In the data rows, zero lies at 4.5, halfway between 4 and 5.
Some points:
[4 4 4 5 4 4 4 5 3 4 3 4 3 3 4 3 4 4 6 6 7 7 6 6 8 6 7 5 5 4 5 3 5 4 3 4 4
 5 5 6 6 6 5 5 4]
[6 5 7 9 9 9 5 2 4 8 8 4 3 4 3 3 4 4 4 4 3 4 4 4 4 4 5 4 4 4 4 4 4 4 4 3 4
 4 4 4 3 4 5 4 4]
[5 5 4 4 4 5 4 4 4 4 4 4 5 4 5 4 6 5 6 5 4 3 4 4 4 3 4 5 4 4 4 4 4 3 4 4 5
 6 8 8 9 9 9 9 9]
[4 3 4 3 3 4 4 3 4 4 3 3 3 4 3 4 3 4 4 3 3 4 4 3 4 4 4 2 4 4 3 4 3 4 4 3 5
 5 5 4 3 3 6 9 9]
[5 4 4 5 3 4 6 6 6 7 7 6 6 5 4 4 4 4 3 4 4 4 4 4 5 7 8 9 8 5 5 5 6 6 6 9 6
 6 5 6 3 4 4 4 5]
[3 3 5 5 7 9 8 6 3 3 3 3 4 3 3 3 3 4 4 3 4 4 3 4 3 4 3 5 6 7 7 5 3 3 4 7 6
 3 4 2 4 3 4 4 4]
[4 3 4 3 3 4 3 3 4 3 4 3 3 3 4 3 4 3 3 4 4 3 4 4 3 4 5 6 5 4 4 3 4 4 4 5 5
 6 4 4 3 2 5 9 5]
[5 2 5 4 3 4 4 4 3 4 4 6 6 7 7 6 5 4 5 3 3 4 3 4 4 3 5 3 6 6 6 5 4 4 4 3 4
 3 5 5 7 6 6 4 3]
[3 4 3 3 4 3 3 4 3 4 3 3 4 3 4 3 3 3 3 4 3 4 7 6 5 3 3 4 3 4 4 4 4 3 4 5 7
 5 3 6 5 6 6 4 2]
[3 4 3 4 4 4 4 4 4 3 3 3 5 6 4 2 3 4 4 4 4 2 4 3 3 4 5 8 7 5 3 4 4 4 4 1 5
 8 5 3 3 3 4 3 3]
[7 9 9 9 9 7 6 5 4 4 3 3 4 4 4 4 3 4 4 4 4 4 4 3 5 4 4 5 4 4 4 4 4 4 4 4 4
 4 4 4 4 4 4 5 4]
[4 4 4 5 3 5 4 5 4 3 3 4 4 2 4 4 4 4 4 4 5 3 4 5 5 6 7 7 9 9 9 9 8 6 5 5 8
 7 8 6 4 4 3 4 4]
[4 4 4 4 3 3 4 5 3 3 3 4 5 6 9 9 9 8 4 3 3 4 3 3 5 4 3 4 4 4 4 4 4 4 3 3 4
 4 4 3 4 4 4 3 5]
[4 3 5 3 4 4 4 3 5 3 4 3 4 4 5 5 5 6 7 8 8 8 9 9 8 6 4 4 5 4 4 4 4 4 4 4 3
 4 3 3 3 3 4 4 4]
[5 3 5 4 4 4 4 4 4 4 4 4 4 4 4 4 3 4 6 6 7 8 8 9 8 7 5 4 5 4 4 4 5 4 4 4 5
 4 6 6 7 7 7 7 8]
[3 4 3 4 3 4 3 3 4 6 5 3 3 3 4 3 3 3 3 4 4 3 3 4 3 5 2 3 4 3 3 4 3 4 3 3 2
 4 5 7 9 7 2 3 3]
[3 5 4 5 5 6 6 6 5 5 4 3 3 3 4 3 3 3 4 3 3 3 3 4 3 4 3 4 3 3 5 3 3 4 3 3 4
 4 4 3 4 3 2 5 8]
[4 5 4 3 4 4 3 4 4 5 6 7 7 7 9 9 9 5 4 4 4 3 3 3 4 4 3 4 4 4 4 3 4 3 4 4 3
 4 4 4 4 3 4 4 4]
[3 4 4 4 3 5 6 8 9 9 9 6 4 4 4 5 5 7 9 7 7 6 5 3 3 4 4 5 4 4 3 4 3 4 4 2 4
 3 4 3 4 3 4 4 4]
[4 4 4 4 4 4 3 4 4 4 3 4 3 4 3 3 4 4 4 4 4 6 7 8 9 9 9 9 6 6 4 6 3 4 4 4 3
 3 3 3 4 4 4 4 4]
[3 4 4 4 4 2 3 6 6 8 6 5 3 1 5 3 5 3 4 4 4 3 4 4 4 7 8 8 7 6 5 4 4 4 3 4 3
 3 4 3 4 4 3 4 5]
[4 4 4 4 4 4 4 4 4 4 4 4 3 4 3 4 3 4 2 2 4 8 8 6 3 4 3 4 3 4 3 3 5 4 4 3 4
 7 9 9 9 6 6 5 3]
[3 5 3 4 5 4 4 3 4 4 3 4 4 3 3 4 5 7 8 9 7 8 6 7 7 5 5 5 4 4 5 4 4 3 4 4 6
 7 7 6 4 3 4 3 4]
[9 7 5 7 9 7 3 8 9 6 1 3 3 3 4 3 4 4 4 4 4 3 4 4 4 4 3 4 4 4 4 4 4 4 3 4 4
 4 4 3 4 4 3 4 4]
[4 3 4 3 4 4 4 4 4 3 4 3 4 5 4 6 7 8 8 6 5 3 2 3 4 4 4 4 4 3 4 5 3 4 3 3 2
 2 6 9 6 3 2 4 4]
[4 4 5 5 5 8 9 8 8 6 5 4 4 4 3 4 4 4 3 4 3 4 3 4 5 3 5 4 4 3 3 4 6 9 8 6 5
 3 4 6 8 6 5 4 3]
[4 3 5 4 4 3 5 3 5 3 3 4 4 3 4 6 6 7 7 5 3 4 3 3 4 4 4 4 3 4 4 3 5 4 2 5 5
 6 5 5 5 7 6 5 4]
[4 4 4 4 4 4 4 3 4 3 4 3 5 4 4 5 5 5 5 5 3 4 5 5 6 8 7 6 5 4 5 4 4 4 6 6 8
 6 5 5 4 4 4 4 4]
[4 5 4 4 4 4 4 3 4 4 3 4 3 3 5 3 5 6 6 9 9 6 5 4 5 3 3 4 4 4 4 5 5 6 8 9 8
 8 8 6 4 3 4 3 4]
[6 7 6 6 5 6 5 5 4 4 4 3 3 2 4 7 9 8 3 2 5 6 9 9 7 4 4 3 4 4 5 4 4 4 4 4 4
 4 4 3 4 4 4 4 4]
[3 4 2 4 4 3 4 4 3 4 3 3 3 3 4 3 3 3 4 4 2 3 4 4 4 4 3 3 4 3 5 5 5 5 4 4 3
 3 4 2 2 5 8 9 5]
[4 4 4 4 4 4 5 5 7 9 9 9 9 8 6 5 4 4 4 4 4 4 5 4 4 3 3 4 6 9 9 7 4 3 4 4 3
 3 4 4 4 4 4 5 5]
[4 3 4 4 2 4 3 5 5 6 7 6 3 5 4 3 3 4 3 3 4 4 4 5 4 4 3 2 4 4 3 3 4 3 3 7 8
 5 3 2 3 4 3 3 4]
[4 4 3 5 5 6 8 8 6 5 5 4 4 4 3 4 4 4 6 8 8 7 7 6 8 9 5 4 4 4 4 4 5 3 4 3 3
 4 3 4 4 4 3 4 4]
[4 4 4 3 5 4 4 3 4 3 4 5 4 7 5 5 4 5 4 3 4 4 6 7 9 9 9 9 6 5 5 4 4 4 4 4 3
 3 4 3 4 4 5 4 4]
[9 9 8 4 2 3 4 3 4 4 3 3 3 4 3 4 3 3 4 4 3 4 4 4 3 3 5 6 6 6 4 4 3 5 4 4 4
 3 4 4 4 3 4 3 4]
[9 8 6 4 3 3 5 3 3 3 4 3 3 4 5 5 4 3 3 4 4 4 4 3 4 4 4 4 2 3 5 7 6 3 4 3 4
 4 3 4 4 3 4 3 4]
[4 3 4 3 3 3 5 6 8 8 6 8 9 5 2 3 4 4 3 3 4 4 4 4 4 4 4 3 3 3 4 4 3 4 4 3 3
 4 3 4 3 3 5 3 4]
[2 3 6 8 5 4 4 4 3 3 3 3 3 4 5 6 4 3 4 4 3 3 3 5 4 4 4 3 3 3 4 4 3 3 7 6 4
 3 3 3 3 4 3 3 4]
[4 4 3 4 4 4 3 3 3 4 5 6 8 6 4 4 3 2 4 5 8 9 7 4 3 3 5 7 5 3 4 3 4 4 4 3 4
 2 4 2 4 4 2 4 4]
[4 4 4 2 4 6 9 9 9 9 9 7 5 4 4 4 4 3 4 4 3 4 4 4 4 2 4 4 4 3 3 3 4 3 4 3 3
 4 4 4 3 4 4 4 4]
[7 8 7 5 3 3 3 4 2 3 5 5 6 5 4 1 4 5 6 5 4 3 3 4 4 4 3 3 4 4 4 2 5 3 4 4 3
 3 4 3 3 5 3 4 4]
[5 5 4 5 4 4 4 4 5 4 7 7 8 9 9 8 7 5 6 4 4 3 4 4 4 5 4 4 4 3 4 4 5 7 7 7 8
 7 7 6 5 4 4 5 4]
[4 4 3 3 4 4 4 3 4 3 3 4 4 5 4 5 4 4 4 4 4 4 3 3 4 3 6 9 9 9 5 3 4 3 4 4 3
 4 2 4 4 4 4 3 4]
[3 5 3 3 5 4 4 3 4 4 3 4 4 3 3 4 3 3 4 3 4 2 4 3 5 3 5 4 3 4 5 5 5 6 7 7 5
 5 5 7 7 7 8 5 5]
[4 4 5 2 5 4 3 4 4 6 5 5 6 5 5 5 4 3 4 3 3 5 3 4 4 4 4 3 3 4 3 4 4 5 7 9 9
 9 7 5 5 4 4 4 4]
[3 4 4 3 4 4 3 3 5 5 7 7 6 6 3 4 4 3 3 4 4 4 4 4 4 4 3 3 4 4 7 9 9 5 2 3 3
 4 4 3 4 4 4 3 4]
[5 4 4 5 7 6 8 9 5 6 5 5 6 6 6 5 5 4 4 4 3 4 4 4 4 4 4 4 3 4 3 4 4 5 5 6 7
 8 8 5 5 4 4 5 4]
[4 5 4 4 5 5 6 6 6 5 5 5 4 5 4 4 4 4 4 4 3 5 4 5 3 5 4 5 6 5 8 8 7 7 8 6 6
 7 6 7 7 8 8 7 7]
[4 4 4 3 3 4 3 3 4 3 4 3 3 3 4 5 6 6 5 4 3 4 4 3 4 4 3 4 4 3 4 5 8 9 9 8 5
 3 3 3 3 4 4 4 4]
[3 4 4 6 6 7 7 5 4 3 2 3 5 7 8 8 8 4 3 4 4 3 3 4 4 4 4 4 4 4 4 4 5 3 3 3 4
 3 4 4 3 4 4 4 4]
[4 4 4 4 4 3 3 4 4 4 4 3 4 4 5 6 7 6 8 7 7 8 7 6 4 4 5 3 3 6 5 6 6 9 7 6 5
 4 3 3 4 3 4 4 4]
[4 4 4 4 4 3 4 5 4 5 5 5 4 3 4 4 3 4 4 4 4 4 4 4 4 4 3 4 3 7 8 9 9 9 8 4 3
 3 3 3 3 4 3 4 4]
[4 4 4 4 4 4 4 4 4 3 4 3 3 3 3 4 4 3 3 7 9 7 3 2 3 4 4 3 4 5 4 4 3 4 4 4 4
 3 3 5 6 9 9 9 7]
[4 4 4 5 4 3 4 5 3 4 4 5 5 6 7 8 9 9 9 9 7 6 6 4 3 3 4 4 5 5 4 4 4 4 3 4 4
 3 3 3 5 7 6 7 6]
[4 3 4 4 4 4 4 4 4 3 4 3 3 4 3 4 4 3 3 4 3 4 3 4 4 3 4 3 4 6 7 4 3 4 4 5 6
 8 9 6 5 4 4 3 3]
[4 5 4 4 4 4 4 4 6 7 8 8 9 8 8 5 3 4 3 4 5 4 5 8 8 8 7 6 4 5 3 3 4 4 5 4 3
 3 4 5 3 4 5 5 4]
[7 5 6 5 5 7 6 4 3 4 3 4 3 5 3 5 5 8 8 6 5 4 3 3 2 4 5 3 3 3 5 4 3 4 4 3 3
 4 3 4 3 4 5 3 4]
[6 7 6 7 7 6 5 3 2 1 7 9 8 2 2 3 4 4 4 4 4 3 4 3 4 4 4 4 4 4 3 4 4 4 4 4 3
 4 3 4 4 4 4 4 4]
[4 5 5 5 6 7 7 5 5 2 2 4 7 9 8 4 2 3 3 4 6 8 9 5 3 3 4 3 4 4 4 5 4 4 4 4 3
 4 3 5 3 4 4 3 4]
These points spread out most along one direction. For each point below, how far along it does it lie, from 0 to 99? 50 is the average, and the first point above lies past it. One standard deviation of the points above along it is 16.
[4 4 4 4 4 3 4 5 4 5 5 5 4 3 4 4 3 4 4 4 4 4 4 4 4 4 3 4 3 7 8 9 9 9 8 4 3
 3 3 3 3 4 3 4 4] 43
[3 4 4 3 4 4 3 3 5 5 7 7 6 6 3 4 4 3 3 4 4 4 4 4 4 4 3 3 4 4 7 9 9 5 2 3 3
 4 4 3 4 4 4 3 4] 34
[3 5 3 4 5 4 4 3 4 4 3 4 4 3 3 4 5 7 8 9 7 8 6 7 7 5 5 5 4 4 5 4 4 3 4 4 6
 7 7 6 4 3 4 3 4] 84
[4 4 3 5 5 6 8 8 6 5 5 4 4 4 3 4 4 4 6 8 8 7 7 6 8 9 5 4 4 4 4 4 5 3 4 3 3
 4 3 4 4 4 3 4 4] 62
[4 5 4 4 5 5 6 6 6 5 5 5 4 5 4 4 4 4 4 4 3 5 4 5 3 5 4 5 6 5 8 8 7 7 8 6 6
 7 6 7 7 8 8 7 7] 57
[4 4 4 4 4 4 4 4 4 4 4 4 3 4 3 4 3 4 2 2 4 8 8 6 3 4 3 4 3 4 3 3 5 4 4 3 4
 7 9 9 9 6 6 5 3] 67
[3 5 3 3 5 4 4 3 4 4 3 4 4 3 3 4 3 3 4 3 4 2 4 3 5 3 5 4 3 4 5 5 5 6 7 7 5
 5 5 7 7 7 8 5 5] 58
[5 4 4 5 7 6 8 9 5 6 5 5 6 6 6 5 5 4 4 4 3 4 4 4 4 4 4 4 3 4 3 4 4 5 5 6 7
 8 8 5 5 4 4 5 4] 36
[3 5 4 5 5 6 6 6 5 5 4 3 3 3 4 3 3 3 4 3 3 3 3 4 3 4 3 4 3 3 5 3 3 4 3 3 4
 4 4 3 4 3 2 5 8] 33
[9 7 5 7 9 7 3 8 9 6 1 3 3 3 4 3 4 4 4 4 4 3 4 4 4 4 3 4 4 4 4 4 4 4 3 4 4
 4 4 3 4 4 3 4 4] 33
[4 4 4 4 4 3 3 4 4 4 4 3 4 4 5 6 7 6 8 7 7 8 7 6 4 4 5 3 3 6 5 6 6 9 7 6 5
 4 3 3 4 3 4 4 4] 73
[4 4 4 5 3 5 4 5 4 3 3 4 4 2 4 4 4 4 4 4 5 3 4 5 5 6 7 7 9 9 9 9 8 6 5 5 8
 7 8 6 4 4 3 4 4] 65
[4 3 4 4 4 4 4 4 4 3 4 3 3 4 3 4 4 3 3 4 3 4 3 4 4 3 4 3 4 6 7 4 3 4 4 5 6
 8 9 6 5 4 4 3 3] 53
[4 4 4 3 5 4 4 3 4 3 4 5 4 7 5 5 4 5 4 3 4 4 6 7 9 9 9 9 6 5 5 4 4 4 4 4 3
 3 4 3 4 4 5 4 4] 63
